Named turns come first, each shown by rows before and after it. Which turns, in which order, take the first row of each pair that follows to the second? Write the first one first, as in the answered first pair.
puf (before -> after):
[-14.9 -17.1  43.8 -15.0   7.3  16.7 -17.5  27.4   9.1  13.5 -11.1 -29.6
  16.2 -16.7  -7.4 -21.4  12.4  12.7 -13.4 -24.4  -4.8   3.2 -30.1 -12.3
  12.9 -29.0  17.9  15.3  -0.5  29.9  -9.4 -12.1]  ->  [-17.7   0.0  19.0 -10.7   8.4  13.1  -4.4  33.0  18.2  17.8  -8.0 -13.1
  22.1 -16.8 -18.8 -20.7   4.7  10.6   1.8 -40.8  -4.1  -7.0 -38.9   7.9
  -0.7 -22.8  28.4  18.9  -3.6  32.4  -4.0  11.6]
[  3.8  -2.5  13.1  11.8  18.8 -24.6  20.2  11.0  21.3  10.0  -2.2 -42.6
   3.3  -6.7   1.8  19.3 -17.7   9.1  26.6   4.6   5.7  10.2  17.3 -16.1
  -5.2 -11.5 -14.8   3.9 -17.8  -3.7   0.8  -1.4]  ->  [ -0.6   0.3  14.9  11.6  16.9 -25.1  21.5  11.9  18.4  12.9  -1.4 -45.8
   3.6  -9.0   1.0  20.2 -16.8   8.7  27.7   1.0   6.3   9.5  16.1 -15.7
  -7.4  -8.5 -12.9   5.6 -18.7  -1.2  -0.4   0.1]
[-10.8  -7.0  15.0   7.6  -2.5   9.3  -0.8 -20.6 -10.1  30.0  -5.5  17.6
   2.1  12.3  27.1  24.1  18.4   8.4  -6.9 -38.1 -16.6  -8.4  -5.9 -19.8
   6.9  36.6  12.5   4.6  14.0  13.5 -21.4   7.0]  ->  [ -3.5  18.7 -18.1  23.7  -3.3   1.8  13.1 -12.3  11.3  27.1   0.9  39.9
  10.1  11.6  15.3  14.8   4.4   2.8  11.1 -31.9 -15.0 -17.3  -8.4   9.1
   1.9  30.8  23.9  -1.5  12.7  11.4 -11.3  20.8]
[-14.0  -8.5  32.4  11.4  21.6   5.2  -6.4   5.7 -34.3   1.5 -12.0  12.5
  11.3   2.9   4.2  12.4  11.4  14.4 -18.7 -25.7 -10.2 -19.8   4.2  -5.5
   3.6  15.8  -9.8 -28.6  -7.5  23.9 -24.5   2.4]  ->  [-14.2  10.8   4.3  21.0  21.7  -0.2   4.8  11.4 -18.6   4.1  -6.6  30.8
  14.9   1.1  -6.7   9.7   2.1  12.3  -2.3 -32.5  -8.8 -29.6  -4.8  14.5
  -5.1  15.6   2.1 -28.2 -11.5  24.1 -18.3  22.1]
veg (before -> after):
[ 15.4  27.0 -33.6   3.1 -10.6 -19.3   0.1 -13.5  -0.8  -1.8  13.0   2.0
  12.2  13.0 -15.1  -7.2 -20.4 -10.3   9.0   4.2 -27.6 -18.1  10.9  12.0
  -8.8 -14.8  26.1   3.8   2.2 -17.9  13.1  11.7]  ->  [ 24.3  19.2 -33.7  -1.1 -14.5 -17.8   0.0 -11.3   1.9   3.4  12.8 -10.2
   6.5  10.6 -10.5 -11.3 -24.7  -9.0  15.2   7.0 -27.3 -12.1  10.1  10.1
  -3.9 -19.0  25.7  11.3   0.0 -22.4  11.0   7.4]
[ 12.8   9.5 -36.4  12.2 -27.6  30.4  10.9   6.7   5.0 -27.4  -7.5  35.3
  -0.8  24.5  27.6 -32.9 -20.9 -10.4  -4.9  62.9  -0.6 -13.1  12.1  28.7
  14.9 -29.9  15.8 -23.9  25.2 -35.0   4.3  -3.9]  ->  [  4.2  19.4 -41.9  15.7 -25.5  26.1  14.8   6.6   4.5 -30.4  -7.7  44.1
   2.9  27.6  17.6 -24.8 -15.7 -12.2  -5.0  55.9   0.2 -20.6  14.9  33.6
   5.8 -25.0  21.2 -29.7  23.2 -29.6  10.5   8.9]
[ 19.6   8.5  34.2  -7.8 -21.7   8.0  21.8   9.6   0.8  16.0 -11.8 -12.2
  -9.4   2.4   9.1   8.3  -3.8   8.4   3.7  -0.8   6.2   4.4   7.6 -18.5
  30.2  -9.0  -6.3  15.3 -19.3  16.5  -1.8 -12.9]  ->  [  8.9  10.2  37.6  -6.0 -15.4   5.2  20.4   5.5  -3.3   2.9 -15.2  -4.5
  -6.3   6.3   7.0  11.5   5.3   6.6  -4.0   4.0   8.9   0.2  16.3 -16.7
  35.9 -11.1  -7.4   3.6 -17.8  21.4   1.1 -13.5]
[  5.7 -16.7   4.4  -7.5  -7.4  11.3  -3.7 -30.4 -23.9 -25.6   5.0 -18.2
  -5.5  25.5  -5.5   0.4  29.6   0.8 -30.3  -2.7  17.3  -9.6  12.1 -36.7
 -12.1  30.3 -11.8  -0.1  20.1 -25.0 -17.8 -14.6]  ->  [ -1.6  -8.3  -0.6  -2.1  -5.0   9.0  -0.8 -29.6 -24.3 -27.1   5.6  -8.4
  -0.4  28.2 -13.0   7.0  32.9   1.1 -31.2  -9.7  20.1 -17.5  11.5 -33.3
 -19.0  35.9  -7.8  -2.6  19.4 -21.5 -17.9  -6.5]
kava (before -> after):
[ 37.5   3.0 -31.4  -4.1 -15.8  -8.1   9.1  15.2  14.9 -21.8   5.3   8.7
  -6.0  19.8   7.5 -24.6 -21.3   0.8  -0.8  -3.2  -6.6 -27.3  -0.6 -16.3
 -19.4 -19.1 -34.1   4.9  10.3 -28.9  12.0  -2.0]  ->  [ 31.2  15.2 -15.0 -13.3  -7.2 -15.6   7.1  27.3  19.2   5.9  -1.7  21.5
   2.5  -1.2   7.9  -9.7 -18.9  10.9  11.0 -21.6  -5.9 -19.6 -19.5 -11.6
  -7.9 -37.3 -24.1  23.0  -6.4  -8.7  23.4   0.7]
[ -1.1 -12.0  -3.8  -5.0  -5.0  14.0   2.4  -1.9   9.7   5.6   2.8   9.9
  -2.3  -3.8   9.9  -4.6  -6.2 -10.0  -2.8  -5.5  -4.6   9.4  -1.4  -1.9
  -1.8   0.0   3.7   6.9   3.3   0.6  -4.6  -1.4]  ->  [  4.2 -12.7  -1.4   0.0  -3.3   5.7  10.3   0.2   7.7   4.7   3.6  -7.0
  -6.3  -1.6   2.6   2.0 -13.8  -9.8  -0.2  -0.4   0.6   6.8   2.0  -6.4
 -11.5   7.0  -3.1   7.5   4.0  -3.7  -7.7   0.2]
[-41.9 -13.5   6.6  -2.8   2.6   0.5 -11.5  -2.8 -12.4 -24.7  19.7   6.4
  -7.9   4.9  -5.4 -12.4  14.4 -15.7  -0.1  -1.9  -2.1  -3.4  13.5   8.6
  -2.2  18.4   6.4 -10.8  10.6   7.5  -3.1   3.5]  ->  [-30.4  -6.1  21.7   1.1  12.3 -22.0   2.4  10.9  -8.5  -5.3  14.3 -18.8
  -4.4  -5.0 -24.4   9.9  -3.2  -5.9  22.1  -6.6   3.4  -3.9   7.7   6.9
 -12.0  12.5  -1.9   0.1  -1.0  11.7  -2.8  10.7]
Vepap (before -> after):
[-27.7   6.4 -12.1   4.1  -0.5  34.6   2.7 -12.0  11.6  20.7  20.4  57.9
   4.9   0.6  -2.9 -18.1  11.1   5.1 -11.7 -16.4  -2.8  36.3 -33.9   5.8
 -20.6  26.6  -1.1  -2.3   9.3  -1.0  -7.6  24.4]  ->  [  7.7   5.3 -21.3  11.0  -5.9  27.0   9.5  -1.6  34.0  12.9  16.3  37.1
   2.5   2.9   4.2 -36.4 -18.4  -5.3  14.8  36.7  -3.4  50.6 -20.8  13.3
  -0.2  -6.9 -13.2  -8.0  13.0 -16.9  -4.6   0.5]
[ 27.1 -15.0 -21.4 -21.0 -26.5  27.3 -19.6  11.5  15.6  19.5  15.3  -5.5
  -4.0  -9.4  36.1 -40.6  -7.8  -1.4   9.5  17.5 -15.3  19.5 -11.7   5.6
  19.2 -18.5   9.2  14.2  -4.2 -18.6  -6.2 -28.4]  ->  [ 29.9  19.6  -7.3  22.3   9.5 -30.6  25.8  14.5   3.6 -16.3   3.5 -30.6
   5.7  11.2 -31.2   8.1 -17.9  -6.2  24.5  45.9  10.2 -12.8  28.4  11.2
 -16.3  -3.2 -14.8 -14.4  -7.0 -11.5   0.5   1.9]
[-20.3 -26.0  15.7 -10.4  -4.8  24.4 -22.7  -0.5  -8.8 -15.3   3.2  -4.4
  -5.4   4.3  30.3 -17.0   3.1  -1.1 -10.7  12.8  -2.6  13.7   2.9 -18.9
  22.8  -7.2  -3.3  12.4   2.5   1.5   0.9 -17.5]  ->  [-10.5 -11.4  17.5   8.8   7.2  -4.6   3.4   3.7  -8.9 -32.0  -2.7 -20.5
  -3.7  13.6   3.8  -3.2 -11.8  -6.5   1.8  38.9   8.8   2.5  23.4 -13.5
  15.0  -8.6 -14.4  -2.5   1.5  -0.4   5.6 -12.8]

(2 to 3 turns a pair)
[  8.2 -13.4 -68.8  10.5 -33.5  34.3   4.2  10.1  33.4   6.3  24.7   6.1
 -13.2  13.3   4.4 -41.9 -35.2 -20.4  25.1   1.1 -11.6  -4.5  -5.6  13.7
 -34.4  16.2  11.2  -3.5  25.6 -23.0 -18.3  17.0]  ->  [-12.2 -57.3   4.5  -9.0 -27.1  46.1 -28.0 -15.1 -12.0  -7.5   9.0 -25.1
 -24.3  20.9  28.5 -27.7   0.3 -11.3 -29.9  10.0 -11.6  12.7  20.3 -39.8
 -12.8  17.7 -13.8 -13.5  30.2 -18.4 -29.9 -21.2]  puf, veg, puf
[ 27.4   1.3 -19.0 -21.5  -9.1 -10.8   4.4   5.4  17.2  40.1  10.6   2.1
 -10.1  -5.7  15.9 -37.5 -17.6 -15.1  28.0  -6.1   5.9  18.4 -18.9   3.0
 -17.5   0.3   7.1  44.8  13.6  -8.7  17.9  -2.3]  ->  [ 37.8  -5.7  12.7 -13.0   2.9 -30.2  15.2   2.8   3.7  25.5   0.3 -34.4
  -9.3   3.2   3.2 -18.9 -19.7 -14.3  24.6  27.1  11.5  21.6   7.1 -15.4
 -15.5  -3.7 -18.9  30.7  14.8 -12.7  18.9 -15.2]  Vepap, veg, puf
[  8.2  22.3 -15.3  19.1  -7.4   2.7   5.3  -1.3 -10.2 -20.4   8.3  -1.9
   1.5   8.3 -19.6 -21.0  -2.9  -5.3  18.5  18.6  14.1  -7.9   4.0  17.2
  -8.4  10.0   1.8 -20.4   1.1  -8.0  -3.9  -1.3]  ->  [ -0.9  31.3  -2.5   4.1  -1.8   2.0   1.3  10.2  -5.1  12.6   1.1  14.2
  12.0 -15.2 -15.1 -10.6   1.2   1.3  26.4 -10.4  11.4  -2.1 -21.8  22.4
  -1.5  -4.6  17.2  -0.3 -11.0   7.8   6.5   4.4]  veg, kava, Vepap
[ -2.8 -19.2  30.4  16.5 -13.2  -4.0 -25.0   5.0  -0.4 -19.2  -0.3  12.3
   9.0   7.8 -10.3  15.6  38.2 -11.4 -14.8  -3.8  13.1   7.6  20.5   9.2
  37.5 -28.2  -8.0 -14.4  -7.6  -4.1  -4.9  -1.1]  ->  [ -5.8 -16.2  39.7  14.0  -6.0 -13.8 -20.0  14.7  -3.3   3.4  -1.5   8.1
  10.1  -2.9 -21.2  31.9  33.5  -2.7  -6.8 -30.5  16.9   3.3   8.7   7.1
  20.0 -20.6  -7.0  -1.4 -15.6   2.9  -7.9  13.7]  kava, kava, puf
[ -1.9  20.7  -1.7   6.4  -2.0   0.4  -5.4  -1.5  -3.3 -14.5   1.5  12.9
 -10.3   7.4   6.6  -4.1  21.6  -3.5  -7.6  -9.8  16.3 -13.8  23.1   0.0
  -9.7  14.8  -8.2 -19.3  -9.9  11.7  22.3 -15.0]  ->  [  1.2  23.0 -11.9  -1.5 -11.2   7.9  -5.4  10.0   7.7  11.1   4.8  19.9
  -6.6  -4.6  14.1 -10.3  12.2  -1.1   6.0 -30.1  12.1  -7.5   2.2   6.8
  -6.9   6.3   3.9  -0.9 -13.8  12.8  21.7 -11.3]  kava, Vepap, puf
[ 13.7   1.7 -30.6   4.8  -7.2  -1.6   7.9   9.7  15.5 -24.4  -6.0   1.3
  12.8  -0.3  16.9 -24.9 -13.1  -5.0  -1.5  16.1   6.4  -1.8   3.6  -5.1
   8.4 -19.0  -3.6 -19.4  -0.4 -13.4  -5.0  -7.3]  ->  [ -9.5  11.5 -21.3  11.6   7.5  -9.5  14.0   2.2  -1.3 -36.0  -6.6  15.0
  18.3   4.6  -4.0  -2.4   1.4  -2.1 -17.9  -5.7  11.6 -20.4   6.1  -6.4
 -11.7   1.5  -0.7 -28.3  -3.1  -1.0  -3.2  14.1]  veg, Vepap
[ 15.3  15.9   1.8   5.3   4.2 -22.8   1.6  29.2   6.2  -0.5 -14.8  -2.8
  -3.8  -8.6  -4.1  -1.4 -18.0  -1.3  29.9  34.6   2.3  -4.2  15.3  -1.3
  18.7 -28.0 -13.3  -3.4 -18.5  -7.4  17.3 -14.9]  ->  [  4.8  -3.5  36.5  -5.0  13.3 -16.9  -7.4  18.6 -16.3  -2.6 -20.5 -14.7
  -9.5  -8.7   4.3  11.8   2.5   5.5   5.2  21.0   1.6   0.6  22.1 -25.9
  17.3 -17.6 -18.6  -2.5 -18.0  -1.8   9.6 -25.0]  veg, puf
[  8.8  -4.7   1.9   3.6   4.0   0.8  15.5  -5.8   6.0 -14.4   5.6 -27.3
 -21.5  25.5 -14.2  21.0  -9.6  -2.1 -14.1  20.0   6.6  -0.3 -10.0  -5.4
 -23.4  13.6 -36.8   6.7   8.7 -22.9 -19.8  -2.4]  ->  [  4.4  13.4  20.8 -14.7  13.7   2.6   3.4   5.7  23.4   4.8 -10.6   9.6
   4.5  -1.8   4.2  25.2  -1.8   2.4  -4.9  25.1   1.1  16.0 -28.6   9.3
  21.8 -35.8 -23.2  15.0  -6.7   0.9   7.3 -14.3]  kava, Vepap, veg
[ 20.0 -23.4  -7.6   1.6 -13.6  11.1   9.3  -6.7  -3.3  -7.7   9.0 -22.0
 -17.8  13.0   2.6 -10.4  -6.7  -3.6  -0.8  19.3  -0.6   3.0  14.6  -9.7
  -7.4   6.2 -15.9  -6.0   6.4 -16.0 -13.9  -4.9]  ->  [  7.1 -13.1  -4.2   8.6  -4.8   7.5  10.8 -11.4 -10.5 -25.6   6.2  -4.7
  -9.9  17.4  -4.0  -3.7   7.6  -3.4 -12.9  25.1   4.2  -3.3  23.0  -4.7
  -6.6  13.9 -11.3 -21.0   6.8  -4.6  -8.7   2.2]  veg, veg
[ 13.6  15.0  19.5  -7.8  10.9 -14.2  -9.1  23.8   7.3  16.9  -5.9 -15.9
  -6.0  -9.0  -8.7   8.4 -13.4  11.8   3.6 -38.4   4.2 -16.0  -6.3   3.9
 -33.6  19.0   1.2  17.7  -1.3  20.5   2.7  22.9]  ->  [ 26.6  -7.6  26.0 -25.9  -4.1   8.2 -30.5  21.8  16.0  19.7  -9.3 -16.3
 -13.5 -14.5  31.6 -19.2 -10.3   6.8  -1.7 -13.7  -7.3  12.4  -7.4  -6.4
   3.3  -5.4  -3.3  18.8   0.1  13.9   1.6 -13.2]  Vepap, veg
[  9.3   0.3 -20.4  14.5  -0.8   0.5  18.2  -6.3  -0.3  -5.9   5.9  -8.9
  -4.9  18.8 -18.3  -5.1 -20.2   3.2  10.4  -1.5  -2.8 -20.8   5.5  -2.2
 -27.7  25.5  -8.7   0.2  10.5 -13.6  -8.6   9.8]  ->  [ 16.0  -3.6 -10.8  -9.2  -7.0   5.4   8.4   7.9  12.9  29.0   2.3  -4.9
  -1.0  -8.3   2.9  -7.8 -24.9   8.4  23.2 -15.6  -9.7  -0.3 -19.9   2.1
  -7.6  -0.7   0.9  25.3  -1.4  -5.3  -3.5  -1.2]  Vepap, Vepap, kava
[-14.8  10.9  33.5  -3.1  18.2   0.0 -31.6  -7.2   0.2  16.4  -4.3   6.9
   9.6  -7.6   5.2   7.8   0.2   0.9  -3.0  -6.9  -1.6  20.5  -0.5  17.3
  38.5 -26.3   9.7   5.2 -13.3   5.5   6.3 -28.0]  ->  [-21.7   8.1  15.7  19.7  15.4   1.7 -24.7 -26.4 -16.1 -24.3   4.1   3.5
   1.9  22.8  -8.1   3.1  10.4 -12.7 -22.7  11.3   4.2  -0.1  24.8   9.8
  15.2   4.7   2.9 -23.4   5.1  -2.8  -2.5 -20.2]  Vepap, Vepap, kava
[-20.6   9.8  10.5  -8.7  -1.2   7.3  -8.0  -6.5  -9.9   3.8  -3.7  27.0
   7.9   5.9  14.3  -1.7  13.2  10.3 -17.6  -3.4  -9.4   1.2  -2.3   0.1
  15.7   5.6   6.1   3.0  -2.4  11.3   8.9   0.4]  ->  [ -7.8  24.3  13.1  -1.9   7.6 -11.9   9.8   8.1   0.8  15.9  -9.8  16.5
  13.8  -1.0  -3.8   9.2  -6.0  13.9   8.6  -0.1  -1.6  -1.5  -4.8  11.1
   8.9  -5.6   4.5  12.0 -12.6  11.4  14.3   9.5]  kava, kava, puf
